rotation ticks, each row followed by its count of ticks
The counts run from 0 to 298.
[-24  -9 -46 -23  12 -32   5 -38   4   1  -8  -5  16  26 -14 -38   8  -3
 -11   7   3 -18  20  16  22  15  20  21  18 -34 -34   2  43  -9  16  25
  59 -12 -25   2  29  18  18 -10  -9]	60
[-24  15   7  32 -16   6  24 -22   1  -6  23 -25  57  17   8 -10  36 -36
 -17  -5  25 -24  37 -33   3 -19   0  18 -17 -15  14  -4  33  -1  34 -12
  39 -10   7   0  17  -7  -9   4 -31]	292
[ 23 -30  33  -8   3 -16   2   5 -29  24   3   2   2  16   5 -15 -29   4
  42  30 -13  42  22  24 -23 -16   4 -33  -3  10 -39  14  15  25 -21   2
  39  35 -24 -19  41  -2 -16  19 -18]	204
[ 14   4 -39 -26  20   9 -40 -21 -20  24 -29   6   2  33 -47 -45  -5  23
 -10  18  14   3   6  30   3  -7  13 -18 -21 -24  -7   4  50 -11  -7  26
   9   8 -35  11  29 -23 -15 -22  -4]	55
[-25  11   6 -13  13 -20 -31 -22 -18 -18  13 -53  32  15  39 -23  40   5
 -13  33  35  18  21  -4  15  -2  29   3  -5   8  17  13 -12  15 -28  18
  36  -3  21  16   5   3  28  24  -1]	266
[ -6 -26 -22   5  24  14  35  28 -31  11  17  -8  55  35 -22 -14 -38  30
  32  16  -7  15  26  -6 -10  26  32  -8 -10 -12  -7 -25  14  -1 -26  13
  12  17 -32 -19  24   8  26  -6 -12]	162
[-19  23  -4  -2  10  -1  -7 -31  10  -7  17 -21  18  -5   1 -17  35 -15
 -21   7  42   2  24 -31  13  -8 -23   6 -46  32  16  35  28 -18  47  14
  26 -38  26   6  10 -32  12   0  -4]	127
[-13 -35  -6 -17 -24   5  -5  19  32  -3   7  25  36  22 -11 -45  23  24
   4   9  22 -34   7 -40  -1  -3 -15  39 -40  -1 -10  -8  39   8 -19   4
 -17 -19  -6 -30  16 -20 -17  18 -14]	286
[-18   3 -24  11  20  -7  -6  -7 -20 -14  42 -42  52  38   4 -20  13  13
 -42   2  20  10   1  -8 -11  40  19 -12  -7 -11  25  -8  28  17  -1  35
  21  13 -12  15  -4   1  32 -17 -38]	165
[-41  14  21  17 -11  -5  31  22 -23  -7  20  10  22   1  -1 -22 -24  -3
  62  31 -14 -25  39 -38   2  -9   5  31  -4  23 -21  -1   8  -7  -9   0
  39 -24 -31  -7   7   5 -18  -4 -18]	248
[  6  17 -22 -11   5 -14 -13 -10 -21 -12  46 -41  55  27   3 -44  15   4
 -52  -8  24  27  -8 -10  -5  15   6 -21  11 -42 -12 -11  21   7   1  12
  36  13   3  31   5   3  23 -21 -22]	277
[  9 -13  27   2 -38   0 -54 -10 -23   3   6 -20  11  33   4 -33  29  24
 -29  18   0  24  -5  26 -15 -19   4 -37 -33   3  20  12  22  27 -28  -8
  11  33  -6  26  -5 -11 -28  10  -5]	96
[-11  -3  -7  14 -13 -16  27  25 -20  17 -16  -1   5  16  -2 -21 -22  15
  65  19 -42  25  32   1 -27 -11  32 -11  -3  21  -8  10   7  25  -5  21
  41  -8 -41   9 -16  -9   0  -5 -14]	252
[ -9  19  18  -3  12 -48 -17 -37  -8   9   3  -7  24  19  18 -46 -28   0
 -21  23  13  38   0  50 -19   2 -18 -28 -16  11 -13  34  -3   9  30   9
  36  30  -2  12  12  15 -14 -18  18]	33
[-23 -13 -41 -33   8 -29  -5 -29  12 -12 -13  -9  38  26 -14 -45  -3   5
 -13  13   8 -13   8  42   1  12  19   6   6 -23  -8  24  39 -25  31  23
  29 -13  -3  -4  30  -2  27 -23  37]	172
[-55  10  22   9 -21  -8   6 -32  18   9  30  -3  21 -26  17 -32   6  -6
   6  11  15 -33  37 -51  15   2 -26  30 -16  19  -1  -3  28   5   4  12
  33 -15 -28   3  -4  -3  -4  20 -46]	244
[ 24 -34  23 -31 -12 -22 -23  10 -12 -15  20 -18  44  19  22 -13   0  30
   2  30  24  -8  20 -35 -12   5  -9  -2 -31 -13  -1 -14   4  24 -48  19
   0   4 -22  -3  -2 -30  37  50 -14]	271
[  5  17 -41  -6   2  -1  13 -17 -15 -10 -14   9  19  50 -35 -56  13  -7
 -16 -10 -11  13   5  20   9 -14  29 -14  -1 -49 -39  13  38   1  40  15
  39 -11  -5  23  27  12 -12 -30  10]	7
[-28 -12  -1 -18  25 -10  22  10 -15  15  -4 -11  15  17   7 -40 -14  38
  31  37  12  49  25   0  -3  13  49  14   2  19 -12  24 -18   8 -45  21
  26  14  -2 -10  40  20   2   2   6]	263
[ 27 -10  -3 -34   6  -8 -33  -5 -32   8 -31 -12  21  31   6 -15 -18  20
  35  58  21  13  23  27 -11 -20  29 -30 -17 -14  -5  18  -2   0 -29  13
  20  10 -10  -3  34 -31   5  25  36]	268
[ 11 -14  15 -13 -24   5 -24  33 -28 -11  13  11  40  21 -30 -29  10   5
   4   7  29 -34 -14  -8 -20 -25 -22 -13 -27  -4 -12   2  43 -32  -5 -21
  -3 -24 -13 -33  30 -54 -11 -18  28]	227
[-12 -25  53  -4  18 -12 -12  14 -17 -11  21   3   4  10  14 -33  12  26
  -9  18  30  36  21  -7  -2  22 -16  -4 -44  50 -17  11  13  43 -25  15
   2  20  -1 -19  21   2 -16  27 -18]	260
[-19   6 -20   9  23 -50   5  -7   0  29 -24  -1  17 -13  15 -33 -14  27
  58  25 -29  20  35 -12  -9 -15  16  26  16  12 -11   2  11  -7  15   5
  66  -6 -24  -5  20   1   0   6 -21]	199
[-15  -2 -52 -27  -1   0 -25 -19  13   8 -17  11  30  26 -34 -67  23   9
  -7  14  -3  -8 -22  26   3 -17  15  -2   0 -33  -9  11  51 -34  24   1
  27  -9  -1   2  28 -13 -14 -23  24]	284
[-31   5 -13  -9  -9  20  36   9  -5  19  14 -15  38 -24 -31 -28  -1  27
  47  -6  -8  11  24 -48   5 -22   0  -1 -20  26   7   9  26 -37  10   1
  25 -39  -8   7   4 -25  23 -17  -6]	184
[-24  19 -31  -3  45   9 -28  22 -35  -9  13  -4  42  31 -37 -29  17   4
  -8  12  23 -11  -5  11  -6  11   9   3 -22  10  12   0  41 -35  18  12
  15 -11  -2 -17  31 -19   8 -45  33]	168
[-14 -25  -5 -24 -21 -12 -18   5  11 -19  14   6  20  36 -10 -32  21  24
 -28  20  36 -16  -1 -11 -19  35 -12  -2 -24   7  25  13  41  38 -28  47
 -21 -15 -27 -15  -3 -37  13  -7 -16]	170
[ 30   1 -23 -18   5  14  -6  26 -21  14   7  14  19  38 -39 -53 -13  22
   9   9  10  26  -9  -4 -32 -11  12 -29 -18 -30 -14   9  24  -8 -27  11
  -9   3 -21 -13  30 -26 -18 -35  10]	279
[ 21 -22  12   5   2   0 -33 -23 -40 -10   9 -26  43  46  10   7  -4 -10
 -31  19   6   1  25  32 -10   8  -8 -52 -31 -28  -8 -13  31  17  12   5
  21  35 -14   8   8  -3   8  21 -16]	160
[-35   2  27  30  23   8 -12  30 -47  -4  45 -25  39   5  10 -17  34 -11
  13  17  -1  16  16 -20  11 -14  21   3   2  31 -16  -9  14  -9 -20 -14
  53  10  20  -3  30  17  -6   2 -14]	206
[ 14 -14 -28 -15 -12   2 -17 -11  -5  21  -5  -2  -1  41 -23 -50   0  35
 -18  16  17  16   8  -6  -9  11   8 -12 -15 -16  26  -3  40  40 -34  45
  -2  13 -46  22   3 -27   6   1 -39]	54
[ 28   9  -4   7  11  38 -15  32 -58   3   2  14  14  27 -40 -33 -18  32
 -10   6  25  18  20  -1   2 -34   2 -12 -49 -22   4 -27  32  -1 -16  -3
 -10  13 -17  -2  39 -25 -10 -24   6]	51
[  1   4  54   8 -29   8  -5  -8  -9  -4  32  -7  20  39   4   7   1 -44
   7  34  16 -18  19 -17 -21  -7 -13 -33 -38   8 -23  31  17  20   3   9
  21   3  -8  14  -8 -23 -34  27 -23]	21
[ -8 -26  18 -19 -23 -10  13  30   2 -25   8  26  29  18 -21 -35   1   8
   7  18  53 -31  25 -18  -1   6 -23  31 -40  -5 -15  10  36   4 -10  17
 -22 -29  -4 -53  29 -23  -8  -4  17]	174
[-50  43  12   9   5   3   4 -10   3 -24  41 -17  35   7  33 -26  14  -1
   8  15  24  -7   9 -54  -4  14   9  21 -37  24  -2  38 -21   2   6  22
  35 -19  11  20 -21  10  -8   9 -11]	79
[-12  55 -12  18  22  -4  -6  -7 -23  -1 -25  18   2  18  -3 -51  -8   3
  27  25  -4   3  18  10   1 -34  16  14 -18   9 -22  22   7 -16  23   1
  47 -11  -6  22  18   7 -50 -20  20]	194
[-10 -26  18  -1  -4 -41   4 -14 -10  18  26 -14  22   4  37 -28  -2   8
  19  18 -13  35  27  -7 -13   4   8 -12  29   9 -25   7  10  37 -19   8
  59  26 -27   8  11  16  11  21 -56]	203
[ -6 -12 -18 -23 -28   0 -12  11  26  -1  22  -7  27  35  -5 -58  37  40
 -28   9  18   0 -22 -38 -24  11   3   5 -12 -24  18  10  30  28 -36  25
  -7  -9 -27   5 -12 -31   0   1 -36]	282
[ -9  -4   0   0  19  12 -34  -7 -36   3  -3 -31  28  39  -7 -22  22  -3
   5  26 -20  38   3  55  -3   0  52 -44  -1  -1 -12  25  25  -5   1   2
  45  30   6  18  18  14  -5  -1  20]	209
